In the data rows, zero lies at 4.5, halfway between 4 and 5.
What is the hidden score of each row? Scores go from 0 to 30, and 15 is about the middle. The score is a weighted sum of the row's numbers plus the product of two more (or one squared), each taken from its middle value.
[8 2 3 4 6 8 4 3 2 5 3 4 6 4 4 5 7 5 3] 12
[4 5 5 7 6 4 5 8 4 5 5 5 5 2 5 5 6 3 4] 20
[5 3 5 4 8 2 5 4 6 6 5 3 5 5 8 4 6 7 4] 15
[4 6 5 3 4 5 2 6 4 4 4 6 3 6 3 6 6 4 5] 23
[3 3 7 3 6 5 3 5 3 4 9 5 2 6 1 3 3 6 3] 14
[4 2 3 8 2 2 8 5 4 3 2 4 5 5 7 3 1 3 4] 9
[3 4 3 5 3 6 2 6 4 4 5 5 2 4 5 3 2 4 3] 10
[5 4 5 7 6 7 3 7 2 5 5 6 9 2 6 6 7 3 6] 22
[3 5 5 5 4 4 5 4 5 4 3 6 3 3 3 8 5 2 7] 22
[4 5 5 5 5 5 5 6 4 7 6 5 5 2 5 6 7 3 4] 20
[3 3 4 8 3 3 6 6 4 3 2 4 4 5 8 2 2 3 5] 14
[2 4 3 3 3 5 2 5 1 3 5 5 3 5 6 2 2 5 4] 16
[5 6 2 3 4 5 5 2 6 8 8 4 4 5 3 1 3 2 6] 20
[6 4 3 5 5 3 8 4 5 4 5 4 2 5 7 3 4 6 6] 15
[7 5 5 7 5 7 4 7 3 5 6 5 9 4 7 6 7 3 5] 20
[5 5 1 3 3 5 4 2 6 5 6 5 4 6 3 1 2 1 6] 14
[3 5 6 5 4 5 6 4 4 6 2 7 3 3 3 8 6 2 6] 25
[5 5 2 9 6 3 5 2 6 3 4 5 3 5 4 4 6 4 5] 7
[4 3 9 3 4 5 7 5 3 7 5 3 4 4 5 5 4 5 5] 20
[4 4 6 4 6 3 6 5 5 2 4 7 5 5 3 7 3 5 5] 12
[5 6 2 3 4 4 5 2 6 7 7 5 5 6 3 2 3 2 6] 16
[1 2 4 2 5 3 5 7 2 5 4 4 5 5 7 7 3 6 4] 13
[6 5 5 6 5 6 2 5 3 6 4 6 8 2 6 7 8 3 4] 14
[4 6 7 4 2 3 1 3 5 4 5 1 5 6 5 1 5 5 3] 20
[4 6 4 4 4 5 3 4 4 2 5 6 3 5 4 5 5 6 4] 13
[7 1 2 4 6 6 4 2 3 3 3 4 6 5 5 4 7 6 3] 10
[2 6 6 6 4 5 5 3 5 5 4 6 6 5 2 7 3 6 6] 12
[6 6 3 3 4 4 4 3 7 7 7 4 4 6 3 2 3 1 6] 17
[6 4 4 6 5 3 7 3 5 5 5 3 2 6 7 4 3 6 6] 18
[3 6 5 4 5 4 2 5 5 4 4 7 2 5 2 4 6 5 4] 17
[4 4 4 7 6 3 5 6 5 7 6 5 5 1 5 5 6 3 5] 18
[6 5 2 8 7 5 4 3 7 3 4 6 4 6 4 3 6 4 7] 9
[4 4 6 5 3 4 3 6 3 2 3 2 6 4 4 6 6 7 4] 16
[3 1 3 8 3 2 7 5 4 3 2 4 4 5 7 4 2 3 3] 10
[8 3 2 3 6 6 4 2 2 4 3 3 5 4 3 5 7 4 3] 15
[3 4 6 6 2 5 3 6 4 1 3 3 5 4 3 6 6 6 4] 11
[4 8 5 5 5 3 5 3 4 5 2 4 5 4 4 5 4 5 2] 20
[3 1 3 7 3 1 5 5 4 3 3 4 4 5 7 3 2 4 4] 9
[3 3 5 3 5 5 3 7 3 4 8 4 2 6 1 4 3 7 2] 10
[6 6 2 3 4 4 4 1 6 7 6 4 4 5 3 2 3 3 6] 14
[4 5 4 2 1 4 1 5 7 5 2 5 3 0 5 2 5 3 7] 8
[3 4 3 4 3 5 2 5 2 5 5 4 2 5 6 3 2 5 3] 10
[6 6 3 4 4 4 5 4 7 7 7 4 5 6 4 2 3 2 6] 17
[4 5 5 4 1 3 2 4 7 5 3 4 4 1 4 4 4 4 7] 12
[4 7 5 4 3 5 1 6 5 3 4 7 2 6 3 6 5 4 4] 22
[2 5 7 5 4 5 5 3 5 5 5 6 5 5 1 6 3 5 6] 16
[4 2 9 3 3 5 7 3 3 7 5 2 4 5 5 4 5 6 6] 17
[3 2 4 3 4 5 5 7 2 4 3 3 4 5 5 8 5 7 3] 19
[7 1 2 4 6 6 2 2 2 4 3 5 6 5 5 5 7 6 3] 7
[6 4 4 4 6 3 7 2 4 5 5 3 3 6 7 3 4 5 6] 18
[4 6 4 3 3 4 2 7 5 3 4 6 1 5 3 5 5 5 3] 23
[4 5 5 5 7 4 4 5 4 7 3 6 4 3 6 5 5 5 5] 23
[5 3 4 5 9 2 6 5 6 4 5 5 6 3 8 3 6 7 3] 9
[6 5 2 8 6 4 6 1 5 3 3 6 4 5 5 4 6 3 7] 16
[4 2 6 2 4 5 3 6 3 4 8 5 2 7 2 4 4 7 4] 16
[4 5 5 5 6 4 4 4 4 7 4 6 4 1 5 6 5 3 5] 21
[4 3 5 6 4 3 3 6 3 1 3 1 6 3 3 6 5 6 3] 14
[3 6 6 6 4 4 5 3 7 7 4 6 6 6 2 6 3 5 5] 10
[4 3 6 4 5 5 3 5 3 4 8 5 2 7 1 4 3 8 4] 6
[4 3 9 5 3 6 8 4 3 6 5 2 5 5 5 5 4 6 5] 13
[3 5 4 4 3 5 4 6 3 4 5 5 3 4 5 4 1 6 3] 9
[3 4 4 5 3 4 2 6 3 1 3 2 6 3 2 6 6 6 4] 11
[7 2 1 5 6 7 4 3 2 4 3 5 6 6 4 4 8 6 5] 9
[5 5 4 4 1 3 2 3 7 3 2 4 3 0 4 3 4 3 9] 12
[4 5 5 4 6 6 6 4 6 6 5 4 6 6 6 4 5 4 2] 15
[5 6 2 5 3 4 5 2 6 7 6 4 4 6 2 1 2 2 7] 19
[3 6 6 4 3 2 0 3 5 5 5 2 6 7 5 2 3 6 4] 14
[4 1 3 8 2 2 7 6 3 3 3 3 4 5 8 2 1 4 3] 10
[5 5 5 4 1 4 3 5 7 4 2 5 4 0 5 3 5 3 7] 12
[6 4 4 5 5 3 7 3 4 4 5 3 3 5 6 4 4 4 6] 20
[3 2 6 2 5 6 4 5 2 3 9 5 2 7 1 4 4 6 4] 10
[5 3 4 3 8 3 5 4 7 4 6 4 5 4 7 3 5 7 3] 9
[3 7 4 3 5 5 3 5 4 4 4 6 2 6 3 5 5 4 4] 22
[5 5 4 6 5 4 7 3 5 5 5 2 3 6 6 3 2 4 5] 18
[5 4 5 4 6 1 7 3 5 4 5 3 3 5 6 3 3 6 6] 15
[6 2 2 4 6 6 4 2 2 3 3 5 6 5 5 4 7 6 3] 10
[3 4 5 3 3 8 4 6 7 2 6 3 7 3 4 6 3 6 4] 7
[4 6 4 3 6 5 6 3 6 6 6 3 5 6 6 5 4 4 2] 16
[6 4 4 6 4 2 7 2 4 4 6 2 4 6 6 3 3 6 5] 15
[3 4 5 4 3 9 7 6 7 2 5 4 6 3 4 5 4 6 4] 5
[8 2 2 5 6 6 3 3 3 4 2 5 6 4 4 5 8 5 4] 13
[4 8 5 4 6 2 5 4 5 4 2 3 5 2 3 5 4 5 2] 24
[4 8 6 5 2 3 1 3 5 5 5 2 5 6 5 2 3 6 3] 15
[4 5 6 6 5 4 5 4 6 5 5 5 5 5 2 6 2 6 7] 11
[4 6 5 6 4 5 6 6 5 6 6 5 4 2 4 6 7 3 4] 19
[5 3 6 3 4 4 5 5 3 5 9 4 2 7 2 5 3 6 4] 23
[6 4 6 6 6 6 3 7 3 6 5 6 8 3 6 6 8 3 4] 18
[3 3 5 3 3 9 5 6 7 2 7 3 8 3 4 6 4 6 5] 6
[6 4 5 8 5 6 4 6 4 5 6 6 8 3 6 6 7 4 5] 14
[5 3 5 6 7 4 5 5 4 8 4 6 4 2 5 5 6 5 5] 19
[7 6 1 3 4 5 5 3 6 8 7 4 4 6 3 2 3 1 7] 18
[6 6 3 4 3 6 4 2 7 7 8 4 5 6 3 2 3 2 6] 14
[4 6 5 6 5 4 5 6 5 6 5 5 5 2 5 5 7 3 5] 20
[7 5 4 7 6 7 5 7 4 4 6 6 8 2 5 6 8 3 4] 16
[3 5 6 5 3 4 7 4 4 5 3 7 3 4 4 9 4 2 7] 21
[5 3 3 5 8 3 5 4 5 6 5 5 5 4 8 3 5 6 4] 12
[5 7 3 3 2 4 5 3 5 6 7 5 4 6 4 1 3 2 7] 18
[4 5 5 5 3 5 6 4 3 6 2 7 2 4 3 9 5 1 7] 24
[5 6 3 3 3 5 5 3 6 6 7 4 4 6 3 1 3 2 7] 19
[5 5 4 3 2 4 1 3 7 5 2 5 4 0 4 2 6 5 8] 13
[5 7 5 4 3 5 1 6 4 3 4 7 2 5 3 4 5 4 4] 18
[6 5 5 3 6 6 5 3 6 6 5 4 6 7 5 5 5 5 2] 14
[4 5 5 5 6 5 4 5 5 8 3 5 4 2 5 5 6 4 5] 24
[4 5 5 4 8 5 6 4 6 5 6 3 6 6 6 5 5 4 2] 18
[5 8 5 6 6 3 5 4 5 4 2 4 4 2 4 5 5 5 2] 21
[4 6 4 4 4 5 2 6 5 3 5 6 2 6 3 4 5 4 4] 19
[4 6 6 6 3 4 4 4 6 3 4 6 5 5 3 6 4 6 5] 10
[3 4 5 3 2 9 5 7 6 2 6 2 7 3 3 5 3 5 5] 10
[2 6 8 6 3 4 4 4 5 5 5 6 6 5 2 7 3 6 6] 9
[6 6 2 3 3 4 4 2 6 7 7 4 5 6 2 1 3 1 5] 15
[6 6 4 3 3 4 6 2 6 7 7 4 4 6 4 2 3 3 6] 17
[6 4 4 6 6 6 3 6 3 5 6 6 9 3 6 5 8 3 4] 15
[6 6 6 5 5 3 6 7 2 4 2 9 4 7 5 6 6 5 5] 20
[5 4 5 5 6 2 8 2 6 4 5 2 3 5 7 2 3 6 6] 14
[3 6 5 4 3 5 3 5 5 4 4 6 3 5 3 4 5 5 4] 14
[3 3 6 4 4 5 3 6 3 3 7 4 2 6 1 5 3 5 4] 15
[5 3 4 4 8 2 5 5 5 5 4 4 6 4 7 3 5 6 2] 11
[6 6 2 2 4 3 5 4 5 8 7 5 5 5 3 2 3 2 5] 14
[4 7 6 3 5 5 2 5 3 3 4 5 2 5 3 4 5 4 4] 25
[6 6 3 3 3 4 5 2 6 6 7 5 5 5 3 2 3 2 7] 14
[7 5 5 4 6 2 7 6 3 5 2 8 5 8 6 5 7 6 6] 20
[3 5 7 7 5 5 4 4 6 5 6 6 5 5 3 6 3 6 5] 8
[4 3 5 6 3 4 3 7 3 3 3 2 6 5 2 6 6 5 4] 15
[4 4 5 6 3 4 3 6 4 1 3 1 5 3 2 6 6 6 4] 13
[5 4 4 7 6 7 4 6 3 4 6 6 8 1 6 7 7 4 3] 12
[6 5 6 5 5 1 7 7 2 4 1 9 4 7 5 5 7 5 4] 19
[3 2 4 2 4 4 6 6 1 4 4 2 4 5 5 7 3 7 3] 15
[5 3 6 4 6 3 6 6 6 1 5 5 5 4 4 6 3 3 7] 16
[3 2 6 3 5 4 4 7 2 5 8 5 2 7 1 5 4 6 3] 12
[6 6 3 4 3 4 4 1 5 7 7 5 5 6 3 2 3 2 7] 15
[4 5 5 6 4 5 5 7 5 6 7 5 5 2 5 5 6 2 4] 19
[5 5 5 3 7 5 6 4 6 6 6 3 6 6 6 5 4 4 3] 16
[8 2 2 4 6 7 4 2 2 4 3 4 6 5 5 5 7 6 3] 11
[3 6 6 5 3 3 1 3 5 4 6 2 6 6 4 1 4 6 4] 10
[3 6 4 4 4 5 1 6 4 3 4 5 2 6 4 4 6 5 3] 18
[5 5 5 6 6 7 3 7 3 6 6 6 8 2 5 6 7 3 5] 20
[6 4 4 6 6 3 7 3 6 4 5 3 3 7 8 3 4 6 5] 16
[5 5 3 3 3 5 5 2 5 7 7 4 3 5 4 2 3 3 6] 15
[3 5 8 6 4 5 4 5 5 5 4 5 5 7 2 6 3 6 6] 9
[4 5 3 4 3 6 2 6 3 3 5 5 2 5 6 4 1 6 3] 4
[5 5 6 5 6 5 3 3 6 8 3 6 4 1 6 6 5 5 4] 6
[7 6 3 3 4 5 5 2 5 8 6 5 4 5 3 2 2 3 7] 13
[6 2 5 3 6 3 7 5 5 2 5 6 5 4 5 6 3 4 6] 9
[5 4 5 8 5 7 4 7 3 4 5 5 9 3 7 5 8 3 6] 14
[6 4 5 8 6 7 4 6 3 5 6 5 8 4 5 7 8 4 4] 15
[4 9 4 6 5 3 5 3 4 4 3 3 4 2 4 6 3 5 2] 20
[7 6 2 4 2 4 6 2 6 7 6 4 4 6 3 0 3 3 5] 14
[6 3 4 5 8 3 6 5 6 5 5 5 5 5 7 4 6 5 4] 15
[3 5 6 5 5 4 6 4 4 5 3 7 3 3 2 8 5 2 6] 26
[4 6 7 6 4 6 5 4 5 5 5 5 4 5 2 5 4 4 7] 18
[4 5 5 5 6 4 4 5 4 6 4 6 4 1 6 5 5 5 4] 17
[3 0 3 7 2 2 7 6 4 4 2 3 5 5 6 2 2 4 4] 6
[4 8 5 5 5 2 5 4 6 5 2 4 4 3 4 5 3 6 3] 16
[6 5 5 7 5 6 4 7 3 5 6 6 8 3 5 7 7 3 5] 18
[6 5 1 4 2 4 5 2 5 6 7 4 5 4 3 1 3 3 5] 10
[7 1 1 2 6 7 4 2 2 4 3 5 6 5 4 4 8 6 4] 11
[5 2 4 8 3 3 7 6 4 3 2 3 4 5 7 1 1 3 4] 13
[6 6 2 2 3 5 6 2 5 7 7 4 5 6 3 2 3 2 7] 17
[4 3 4 5 3 5 3 6 4 1 2 2 5 5 3 6 5 6 3] 16
[4 5 2 3 3 6 2 4 2 4 5 5 2 4 5 4 2 5 3] 3
[5 2 5 4 6 3 6 6 4 2 5 5 4 5 4 7 4 4 7] 18
[3 4 5 4 7 5 4 4 4 7 3 6 5 2 6 6 5 5 5] 26
[3 6 7 5 4 5 5 4 6 3 4 6 5 4 2 6 3 6 6] 13
[6 4 4 4 8 3 5 4 6 5 5 4 4 4 8 4 6 6 4] 15
[5 6 5 4 5 5 6 4 5 6 6 3 5 6 5 4 5 5 2] 17
[6 2 6 4 6 2 6 5 5 2 5 5 5 5 4 6 3 3 5] 14
[3 6 7 5 4 4 4 4 6 4 4 7 5 4 2 6 3 6 5] 12
[3 2 5 2 6 5 2 5 3 4 8 6 2 7 2 4 3 7 3] 9
[7 2 2 5 7 6 3 2 3 3 3 4 7 5 5 5 8 6 3] 11
[4 2 4 8 2 3 6 4 4 3 2 4 4 6 7 3 3 3 4] 13
[2 5 6 4 3 4 5 4 3 6 3 6 2 3 3 8 5 1 6] 26
[3 2 7 2 5 5 3 6 2 3 8 4 2 6 2 4 3 6 3] 14
[4 3 6 3 5 5 4 7 2 4 8 5 2 7 1 4 4 6 4] 12
[3 7 4 4 5 5 2 6 4 3 5 6 1 6 3 4 5 5 4] 18
[8 1 3 5 6 7 4 2 3 4 3 4 6 5 4 6 8 6 3] 15
[4 2 4 7 2 2 6 5 4 3 2 4 4 6 7 3 1 3 3] 11
[7 2 2 4 5 6 4 3 2 4 3 5 6 5 4 5 7 6 4] 12
[4 4 4 5 5 3 3 6 3 0 3 1 7 4 3 7 6 6 3] 15
[3 7 5 4 4 5 2 6 5 3 3 5 2 5 3 5 4 4 5] 22
[5 5 2 3 3 6 5 3 6 6 6 4 5 5 3 1 3 2 6] 17
[4 6 4 4 4 5 2 5 4 4 4 6 1 6 3 4 6 4 3] 20
[5 3 4 6 5 6 3 6 3 5 5 6 8 4 7 7 9 2 5] 21
[6 4 3 8 5 5 6 3 5 2 4 5 3 5 4 5 5 3 6] 15
[3 5 6 5 3 3 6 4 5 6 3 6 3 3 3 8 5 1 6] 23
[5 8 4 6 5 3 4 3 4 4 3 4 5 2 3 5 4 6 3] 18
[5 4 4 4 8 3 5 5 5 5 4 4 5 5 8 3 6 7 3] 13
[4 6 5 4 6 5 6 3 6 6 6 3 5 6 5 5 5 5 1] 15
[5 5 5 2 0 4 2 4 7 5 3 5 3 1 5 2 4 4 8] 7
[2 3 3 2 5 5 5 6 2 4 4 3 4 6 5 7 3 7 4] 13
[3 5 6 5 4 4 5 4 3 4 2 6 2 3 3 9 5 1 7] 27
[5 5 3 4 8 2 4 6 5 5 5 5 5 4 8 4 5 6 2] 11
[6 4 2 8 7 5 5 3 6 3 3 5 3 5 5 5 6 4 7] 14
[4 9 4 5 5 3 4 3 4 5 3 3 5 2 4 5 4 5 1] 20
[5 4 4 6 4 7 3 6 5 5 5 5 8 2 6 6 8 3 5] 16
[3 5 3 4 4 5 2 6 3 4 6 5 3 3 4 4 2 5 2] 9
[4 6 4 3 4 5 3 5 5 4 4 6 3 6 3 5 5 4 4] 18
[7 4 5 7 6 5 3 7 2 5 5 4 8 4 6 6 7 3 5] 22
[6 6 2 3 3 5 5 2 6 7 7 5 5 6 2 3 2 1 5] 10
[3 4 5 6 4 4 2 7 3 1 2 1 6 5 3 6 6 6 5] 9
[4 4 6 5 5 3 3 6 3 2 2 1 5 4 2 7 6 5 4] 21
[3 5 5 5 3 3 6 4 4 5 3 7 3 3 2 8 5 2 6] 20
[4 5 6 3 6 5 7 3 5 6 5 3 5 6 7 5 5 5 2] 17
[4 5 6 4 1 3 1 3 5 5 5 1 6 6 5 3 4 4 3] 23
